[7.12 1.67 1.67 7.12 7.12 7.12] -> <91>
[3.87 3.87 3.87 3.87 3.87 7.12] -> <89>
[ 3.88  2.24 -2.64  7.11 -3.67  3.67] -> <98>
[ 7.13 -2.64  3.87  3.87  3.87  7.13] -> <135>
all <91>: [7.12] -> 0 3 4 5
all <89>: [3.87] -> 0 1 2 3 4
all <135>: [3.87] -> 2 3 4
all <98>: [2.24] -> 1
next: [1.67 7.12 7.12] -> [7.12]
all <135>: [7.13] -> 0 5
find: [3.87 3.87 3.87 3.87 3.87 7.12] -> <89>

[-0.83 -3.77 -2.99 -1.00 -1.70 -0.64 -4.92 -1.52  1.96  2.26  1.27 -2.15
 -1.14  3.72 -1.14] -> <61>
[ 0.09  0.05 -3.00  2.23 -0.89  1.14  0.44  1.13 -3.21  4.40 -1.13 -4.45
 -1.35 -3.77 -5.85] -> <82>
[-2.16  1.90 -0.26 -2.03  0.05 -2.07 -3.33  0.02  0.04 -2.50 -2.45  0.76
  2.89  1.06  6.35] -> <18>
[ 2.23 -0.89  1.14  0.44  1.13 -3.21  4.41 -1.13 -4.45 -1.35 -3.77  6.70
  0.24  9.25  1.65] -> <6>
next: [ 2.23 -0.89  1.14  0.44  1.13 -3.21  4.40 -1.13 -4.45 -1.35 -3.77] -> [-5.85]
all <61>: [-2.99] -> 2

[-0.76 -0.76 -0.76  5.60  5.60  5.60]  <134>
[-4.74 -2.74 -2.54  1.91 -7.23 -7.23]  <158>
[-3.82 -5.44 -5.46  3.11 -5.81 -7.52]  <23>
[-5.37 -4.60 -0.77 -0.75 -4.94 -5.37]  <102>
[-5.22 -1.49 -0.76  5.60 -5.84 -4.85]  <52>
[-5.44 -5.46 -3.82  3.74 -5.60 -6.76]  <118>
[-5.19 -1.08 -2.43  3.95 -5.53 -6.57]  <79>
next: [-4.74 -2.74 -2.54  1.91] -> [-7.23]
all <134>: [-0.76] -> 0 1 2
all <158>: [-7.23] -> 4 5
next: [-5.44 -5.46 -3.82] -> [3.74]
next: [-1.08 -2.43  3.95 -5.53] -> [-6.57]

[-2.08  1.86  0.37 -0.85  4.06 -1.89 -0.34 -0.20  3.79  0.09  0.26 -1.95
 -4.12  2.39  5.24  1.26  4.40 -0.28  6.43  1.47 -2.00  0.24  5.49  1.50
  1.69 -2.83  3.02 -0.45  2.12  0.55 -1.03 -3.79 -1.03  3.02 -0.25 -2.13
 -0.13  2.60 -0.23  0.57  3.43 -0.30 -0.01 -1.81 -2.49 -1.94 -4.24  1.02
 -3.40 -2.47 -2.59 -1.10 -1.21 -1.00 -1.81 -1.71 -1.81 -1.20 -0.33 -1.35
 -0.57  1.98] -> <114>
[ 0.57  3.43 -0.30 -0.01 -1.81 -2.52 -5.66  2.60  0.35  2.58  1.15 -2.97
 -7.71  6.05 -3.05  0.43  5.21 -0.18  5.25  3.52  1.36 -2.31 -0.19 -1.71
 -0.73 -3.29  0.64  2.07 -0.26  1.93  1.49 -3.15  7.23  3.39 -1.05 -0.25
  2.73 -1.14 -0.23  3.51 -2.62 -4.11  1.68  2.11 -2.64  1.35 -3.48  1.47
 -2.88  0.80  1.04 -2.72 -0.74  3.12 -1.81 -0.27  0.13 -2.87  2.47 -4.05
 -1.49 -1.75] -> <16>
[-0.93  0.16 -0.60 -3.58 -1.82 -3.38  2.49  0.36 -0.81 -4.38  1.45  0.73
 -1.96 -4.23  4.40  5.24 -0.28  1.26  4.34  6.71  1.96  0.73  0.10 -3.03
 -6.19 -0.96 -4.14  4.23 -2.88  2.57 -1.92 -2.64 -1.77  1.36  0.36 -3.47
  0.73  6.22 -0.58 -4.97 -1.21  0.04  2.36 -1.92 -6.56 -7.02 -2.09 -1.64
 -3.76  1.02  0.36 -2.48  4.33  0.21  0.36 -0.36  1.86  0.57  1.87 -1.06
  0.73  0.73] -> <7>
[ 0.19  0.76  4.24 -0.16 -2.47  7.16 -0.17 -0.23  1.40 -0.81 -1.19  0.41
 -1.31  0.49  2.73  2.66  3.16 -1.10 -0.12  3.37 -4.58  1.21  0.60  0.82
 -6.85 -0.18 -3.21  3.24 -0.36 -1.73  2.34 -5.42  2.55  2.00 -5.30  0.90
  0.09  4.85 -2.17 -2.13 -0.66 -5.45 -3.30  4.09 -2.03  1.17 -4.26  0.39
  1.07 -2.77  2.32 -2.35  8.22  1.86  2.09 -1.52  2.98 -0.29  0.38 -2.54
  0.29 -8.29] -> <41>
next: [6.43 1.47] -> [-2.00]
next: [ 0.57  3.43 -0.30 -0.01 -1.81 -2.49] -> [-1.94]
next: [-2.88  0.80] -> [1.04]
all <114>: [1.50] -> 23
all <114>: [-1.81] -> 43 54 56
all <7>: [0.36] -> 7 34 50 54
next: [ 5.24  1.26  4.40 -0.28] -> [6.43]

[-3.28 -2.84 -2.83  3.76 -3.41 -2.19  0.33 -2.38 -0.18  0.22 -0.62 -2.20
 -2.84  3.89 -0.18 -2.84  2.48 -2.66  5.98] : <117>
[-3.28  0.51  1.20  3.76 -4.34 -2.99  1.38  0.89 -2.55  0.22 -0.62 -2.20
 -2.84  3.89  1.49 -1.11  0.93 -1.98  2.45] : <56>
[ 1.66 -5.78  2.64 -1.90 -5.32 -1.24 -0.96  1.54  1.97 -1.12 -3.43 -1.10
  0.43 -1.75  7.86 -5.32 -4.97  1.98 -1.24] : <84>
[-2.39 -0.80  1.75  2.07 -3.41 -2.38 -0.18  1.27 -2.19  0.45 -1.08 -2.64
 -4.13  1.27  0.41 -2.38  1.27 -3.29  5.60] : <67>
all <84>: [-5.32] -> 4 15
all <67>: [1.27] -> 7 13 16
next: [1.54 1.97] -> [-1.12]
next: [-1.24 -0.96  1.54  1.97 -1.12] -> [-3.43]
all <117>: [-2.84] -> 1 12 15
next: [-3.41 -2.38 -0.18  1.27 -2.19] -> [0.45]
next: [3.89 1.49] -> [-1.11]

[ 0.22 -7.54 -7.54 -7.54 -8.34 -2.68  0.22 -4.23]  <123>
[ 0.97  3.46 -0.49 -9.37 -9.33  4.91 -4.99 -1.90]  <71>
[ 2.61  2.51  3.00 -4.39 -9.19  3.48 -3.67 -5.71]  <21>
all <123>: [-7.54] -> 1 2 3
all <123>: [0.22] -> 0 6

[ 0.14  5.69 -3.45  0.94 -0.44 -5.51 -1.60 -3.71  3.20] = <171>
[ 5.28 -3.54  6.68 -5.66 -8.20  3.51  1.53  2.08 -4.32] = <132>
[-3.83  1.77 -3.45 -1.76 -3.35 -1.50 -2.08  1.50 -0.44] = <151>
[ 5.68  5.68 -0.20 -4.76 -0.20 -3.17 -0.64 -1.98 -0.20] = <53>
[ 6.87  2.87 -1.55 -4.16 -8.85 -9.52 -2.56 -6.32  3.68] = <68>
[ 6.87  2.87 -1.55 -4.16 -8.85 -9.52 -3.04 -6.32  3.68] = <78>
[ 5.68 -0.44  2.56 -4.76 -7.88 -3.51  2.25 -6.90  2.96] = <144>
[-3.83  1.77 -3.45 -1.76  0.53 -4.51  1.05 -6.03  3.20] = <3>
[-4.22 -4.86  6.04 -9.26 -8.53  3.18  6.09 -6.03 -3.35] = <138>
all <132>: [-8.20] -> 4
all <53>: [5.68] -> 0 1

[ 5.73 -6.61  5.78  7.45 -5.92  4.90  5.83 -5.77 -6.69  7.93 -5.51 -5.93
  5.78  6.32 -6.47] -> <130>
[ 7.09  7.27  6.60  5.43  6.29  6.92  6.92  5.43 -7.41  8.32 -6.94 -7.01
 -6.15 -7.29  6.94] -> <92>
[ 6.89 -3.04 -5.14 -7.49 -6.66 -5.81  6.79 -7.40 -6.06 -5.80 -6.59 -3.36
  7.43 -7.33  6.40] -> <85>
[ 6.92  8.11  6.29  7.66  6.86  7.22  7.30  4.24  7.43 -0.56  6.88  4.77
  6.88 -3.04 -7.95] -> <60>
[ 6.92  8.11  6.29  6.20  6.86  7.22  7.30  4.24  7.43 -0.56  6.88  4.77
  6.88 -3.04 -7.95] -> <30>
[ 7.39  7.33  5.91  6.14  6.72  6.59 -8.89  7.68  6.67  5.94  5.18  7.53
  3.54  6.85  6.46] -> <66>
[-7.85 -7.41 -7.39 -6.96 -7.23 -6.81 -6.14 -6.59  6.93 -8.16 -6.28  9.24
  6.39  6.08  6.77] -> <163>
[ 7.09  7.27  6.60  8.07  6.29  6.92 -6.53  5.43 -7.41  8.32 -6.94 -7.01
 -6.15 -7.29  6.94] -> <87>
next: [-6.81 -6.14 -6.59  6.93] -> [-8.16]
all <92>: [6.92] -> 5 6
find: [ 6.92  8.11  6.29  6.20  6.86  7.22  7.30  4.24  7.43 -0.56  6.88  4.77
  6.88 -3.04 -7.95] -> <30>

